  9.7   5.2  30.1   8.8  15.4  31.4  -9.0  10.6
 10.5   1.4  32.2  14.1  27.4  27.1  -5.7  -1.9
  8.0   5.0  33.3  22.2  25.9  30.1  -1.7  -0.4
 13.8   5.8  45.3  36.8  26.6  51.0  12.2 -21.2
->
 10.6   9.7   5.2  30.1   8.8  15.4  31.4  -9.0
 -1.9  10.5   1.4  32.2  14.1  27.4  27.1  -5.7
 -0.4   8.0   5.0  33.3  22.2  25.9  30.1  -1.7
-21.2  13.8   5.8  45.3  36.8  26.6  51.0  12.2

 40.9 -10.9  27.3  14.2
 46.1 -20.5  16.1  18.3
 50.5  -5.6   4.2  29.0
->
 14.2  40.9 -10.9  27.3
 18.3  46.1 -20.5  16.1
 29.0  50.5  -5.6   4.2

 -3.5 -14.7  -4.3  57.7  20.7  -4.2
 -5.1   7.1  21.8   9.8 -24.9  12.3
  0.4   8.0 -24.6   6.1 -11.0  -3.9
->
 -4.2  -3.5 -14.7  -4.3  57.7  20.7
 12.3  -5.1   7.1  21.8   9.8 -24.9
 -3.9   0.4   8.0 -24.6   6.1 -11.0

 -8.5  20.0  14.0  44.0   8.6   6.2  29.5   1.3   0.3 -51.8  10.4 -25.2 -38.4  30.7  17.5   3.5
-16.0   4.9   8.8 -12.9 -14.7 -10.4  -4.3   1.5 -15.4   1.4   0.7   8.3   0.2  19.9  -1.8  -5.8
-24.7  16.6  27.4 -14.2  -6.0 -33.3 -29.9  10.6 -30.2   4.6  -2.3 -14.2  18.9  27.0 -27.3 -16.5
-23.1  13.9  23.7 -17.0  -8.9 -28.0 -24.1   7.0 -26.5   2.2  -1.6  -6.8  13.1  24.3 -18.6 -13.2
 -5.7   3.2   0.7  -3.2  -9.8   0.4   5.5   2.1  -7.0   3.7   5.7   6.9  -6.8  15.2   1.6  -3.8
 -0.3  10.9   3.3   8.5   0.1   9.8  10.3  -1.9   1.9  -3.2   9.1  -5.7 -16.1  12.5   5.1  -0.6
->
  3.5  -8.5  20.0  14.0  44.0   8.6   6.2  29.5   1.3   0.3 -51.8  10.4 -25.2 -38.4  30.7  17.5
 -5.8 -16.0   4.9   8.8 -12.9 -14.7 -10.4  -4.3   1.5 -15.4   1.4   0.7   8.3   0.2  19.9  -1.8
-16.5 -24.7  16.6  27.4 -14.2  -6.0 -33.3 -29.9  10.6 -30.2   4.6  -2.3 -14.2  18.9  27.0 -27.3
-13.2 -23.1  13.9  23.7 -17.0  -8.9 -28.0 -24.1   7.0 -26.5   2.2  -1.6  -6.8  13.1  24.3 -18.6
 -3.8  -5.7   3.2   0.7  -3.2  -9.8   0.4   5.5   2.1  -7.0   3.7   5.7   6.9  -6.8  15.2   1.6
 -0.6  -0.3  10.9   3.3   8.5   0.1   9.8  10.3  -1.9   1.9  -3.2   9.1  -5.7 -16.1  12.5   5.1

-42.5   5.7  -7.7  20.8  -6.0  -8.0   0.6  19.9 -24.3  -1.8  20.5  17.3 -41.5
-12.5  -1.6  25.1   8.1   2.8   6.8 -33.0  22.9 -14.9  26.5  18.0  25.3  60.1
-35.6  20.7  -8.0   2.4  -4.1 -15.4  20.1  12.2 -19.7 -16.3 -15.6  34.5 -11.0
-17.4  -3.6  17.5   9.0   4.7  -4.4 -30.2   7.7  45.3  26.5  23.1  25.3  47.9
-27.0   4.7  -1.0  19.1  -7.9  -1.8 -23.5  20.6 -39.9  26.8  13.5  22.1  50.0
->
-41.5 -42.5   5.7  -7.7  20.8  -6.0  -8.0   0.6  19.9 -24.3  -1.8  20.5  17.3
 60.1 -12.5  -1.6  25.1   8.1   2.8   6.8 -33.0  22.9 -14.9  26.5  18.0  25.3
-11.0 -35.6  20.7  -8.0   2.4  -4.1 -15.4  20.1  12.2 -19.7 -16.3 -15.6  34.5
 47.9 -17.4  -3.6  17.5   9.0   4.7  -4.4 -30.2   7.7  45.3  26.5  23.1  25.3
 50.0 -27.0   4.7  -1.0  19.1  -7.9  -1.8 -23.5  20.6 -39.9  26.8  13.5  22.1

 -3.9  -8.2   9.7  31.6  29.9  41.7  18.0  16.1
 -1.9  -8.3   4.6  30.7  25.6  49.3  21.6  18.2
-11.4 -14.3  14.9  28.6  21.6  50.0  11.9  14.2
 -6.5  -9.5  17.5  27.1  21.8  41.8  11.8  12.1
 -1.6  -5.7  16.5  27.2  26.7  40.8  10.4  14.1
  0.8  -9.3   6.0  26.6  29.3  45.3  17.2  16.6
 -7.4  -5.9  13.3  28.7  22.0  40.8  13.7  12.4
 -0.2  -9.7   8.7  32.8  34.9  41.4  11.6  21.6
 -8.0 -11.3  24.5  31.1  15.6  36.6   6.5  10.8
 -6.6 -13.1  18.3  27.5  17.4  43.1  12.3  12.8
 -4.8  -6.4   8.0  30.9  28.0  45.2  15.3  19.0
->
 16.1  -3.9  -8.2   9.7  31.6  29.9  41.7  18.0
 18.2  -1.9  -8.3   4.6  30.7  25.6  49.3  21.6
 14.2 -11.4 -14.3  14.9  28.6  21.6  50.0  11.9
 12.1  -6.5  -9.5  17.5  27.1  21.8  41.8  11.8
 14.1  -1.6  -5.7  16.5  27.2  26.7  40.8  10.4
 16.6   0.8  -9.3   6.0  26.6  29.3  45.3  17.2
 12.4  -7.4  -5.9  13.3  28.7  22.0  40.8  13.7
 21.6  -0.2  -9.7   8.7  32.8  34.9  41.4  11.6
 10.8  -8.0 -11.3  24.5  31.1  15.6  36.6   6.5
 12.8  -6.6 -13.1  18.3  27.5  17.4  43.1  12.3
 19.0  -4.8  -6.4   8.0  30.9  28.0  45.2  15.3

 60.1  23.6  39.0
 38.1 -37.2  34.8
-50.3   3.3 -33.7
 34.1  10.9  22.4
 33.7 -48.9  37.8
-47.9  -9.5 -15.4
 -9.6   1.9  42.7
->
 39.0  60.1  23.6
 34.8  38.1 -37.2
-33.7 -50.3   3.3
 22.4  34.1  10.9
 37.8  33.7 -48.9
-15.4 -47.9  -9.5
 42.7  -9.6   1.9
